Each row has a name. After each piece below comes the name of the row it's from, unless a question asks for something else. Each question is about the rows just above it. Places in a row count from 1.

Columns, left to right: Z N C J R
[218 157 155 142 180] -> vuf
[169 141 139 131 163] -> kupu
[164 142 140 132 159] -> Tupa
[169 141 139 131 147] -> Zav
[153 139 134 130 153] -> tipiz
[189 147 152 135 152] -> Kagu
What comes right after [130] in the named rows?
[153]
Row and place where [152 135] starts:
Kagu, 3
Which row holds [169 141 139 131 163]?
kupu
Right after [132] comes
[159]

Columns, left to right: Y P T S H L M D Q
[112 169 132 129 163 107  71 160 191]  Zav
[112 114  88  70 133  87  69 109 126]  Kagu
[169 134 129 163  71 133  87 130 109]  kupu
[ 70 112 114 149  71 133  87 130 109]  Tupa
[134 129 163  71 133  87 130 109] begins in row and place
kupu, 2
Row and place where [169 132 129 163] starts:
Zav, 2
Which row holds [ 70 112 114 149  71 133  87 130 109]?
Tupa
What comes right after [160] in the named rows?
[191]
which: [129 163  71 133]
kupu

Columns, left to right: U B K X G V E
[121 128 123 153 134 157 101] : vumo
[137  93 124 152 142 141  79] : dekel
[140 121 108 143 170 156  93] : vuf
[124 113 140 135 123 128 117] : kupu
[136 117 116 141 152 145 100] : bip
[142 122 150 121 108  61  86] : Vaba
[133 129 122 133 150 139 112] : Gif
[131 128 123 134 151 142 112] : Tupa
[128 146 125 123 148 135 132] : fil
[ 86 123 225 109  64  69 158] : Kagu
Where do [136 117 116] appear?
bip
Which column holds this, read top down? [100  86 112 112 132 158]
E
Which column holds this, read top down? [125 225]
K
which: [131 128 123 134 151 142 112]
Tupa
[121 108  61] begins in row and place
Vaba, 4
Which column holds [122 123 125 225] top down?
K
Which column holds [140 124 136 142 133 131] top down?
U

Columns, left to right: kevom Balu sazo zam sopap tozav Sobot komam ledes
[155 150 161 171 124 114  66 149 142] = Gif
[130 138 156  95 105  82 166  75 114] = kupu
[130 138 156  95 152  37 125 130  52] = Vaba
[101 104 124  53 178 135 135 166 103] = Zav
[101 104 124  53 178 135 135 113 167] = dekel
which: [101 104 124  53 178 135 135 113 167]
dekel
Which column holds this, read top down? [ 66 166 125]
Sobot
[114  82  37 135] is in which column, read top down?
tozav
The entry that follows [82]:
[166]

Columns, left to right: fis soku pif zur
[125 170 151  77]  fil
[138 133 183  98]  bip
[121 137 162  75]  Kagu
[104 136  87  87]  tipiz
[ 69 115 206 158]  vuf
[170 158 206 115]  Vaba
which: [170 158 206]
Vaba
Where does [115 206 158] start? Give its row and place.
vuf, 2

Columns, left to right: Veg Tek mogiz tes dib Bar setuv kuno batuf
[165  79 116 139 108 159 176 123 172] -> fil
[192  95 111 143 118 169 187  65 172] -> dekel
[178  78 153 138  96 148 165  91 177] -> vuf
[194  79 138 129 127 175 161  96 175] -> Zav
[165  80 120 129 130 151 170  68 139] -> tipiz
[185  88  99 152 131 150 176  93 178] -> Kagu
[165  80 120 129 130 151 168 121 176] -> bip
[175  57 105 141 124 156 157  70 169] -> kupu
[185  88  99 152 131 150 176 105 178] -> Vaba
[170  92 150 140 120 166 153 121 138] -> vumo
[167  63 141 154  94 150 179  91 200] -> Tupa
[181  75 125 142 113 178 148  95 133] -> Gif
Which column holds [ 96 127] top down?
dib
[153 138 120  99 120 105] is in which column, read top down?
mogiz
Which column holds this, read top down? [178 176 169 178 138]
batuf

Columns, left to right: buso fugo fek ronul beme Rina
[ 93 160  50 129 156  64] -> Vaba
[124  92 205 129 194  71] -> dekel
[ 66 108 159  78 123 130] -> vumo
[ 67 171  69 154 123  49] -> Kagu
[120 129 138  58  68  96] -> Tupa
[163  92 194 171 167  78] -> fil
[ 72  68 129  96  58 138] -> bip
[ 67 171  69 154 192  49] -> Gif
[190 137  93 160  67  81] -> kupu
[ 69 192 171 154  67 152] -> Zav
which: [ 67 171  69 154 192]
Gif
Which column holds [ 78 154  58 171  96] top down?
ronul
Row and place where [ 68 129  96  58 138] starts:
bip, 2

Columns, left to right: dova Zik Moli Fav tadif vuse
[129 143 104 128 125 129] : kupu
[123 131 105  63 113 128] : tipiz
[128 159 124 133 138 129] : bip
[125 194 147 149 107 133] : fil
[124 127  34 104 159 127] : Tupa
[127  64  74 146 124 126] : Kagu
[128 153 139 131 126 127] : vumo
[131 145 120 133 127 130] : Vaba
[122  93  73 118 133 138] : Zav
[121  53 135 120 128 137] : vuf
[122  93  73 106  72 121] : Gif
What comes right after [135] in the named rows?
[120]
The entry that follows [64]:
[74]

Columns, left to right: Zoguz kufi dira zeru
[127 147  50 112] = Tupa
[ 76 130 188 108] = Gif
[ 84  90 208 121] = dekel
[109  89 182 125] = Kagu
[106 120 204 113] = Vaba
[111 136 209 118] = bip
[124  96 178 126] = kupu
[126 141 173 126] = fil
[125 120 188 140] = vumo
[124  96 178 119] = vuf
Row and place where [208 121] starts:
dekel, 3
Which column holds [ 84 109 106 111 124 126 125 124] top down?
Zoguz
What comes right after [76] in the named rows?
[130]
Which row holds [124  96 178 119]?
vuf

Columns, left to right: senip zuli ven Budel
[138 146 117 146]  vuf
[105 115 128 129]  bip
[104  86 136 118]  vumo
[113  96 141 117]  Vaba
[112 120 121 162]  Kagu
[130 118 118 175]  tipiz
[130  49 135  81]  Gif
[123 143 121 161]  Tupa
which: [117 146]
vuf
[130 130 123] is in which column, read top down?
senip
Which column holds this, read top down? [146 115  86]
zuli

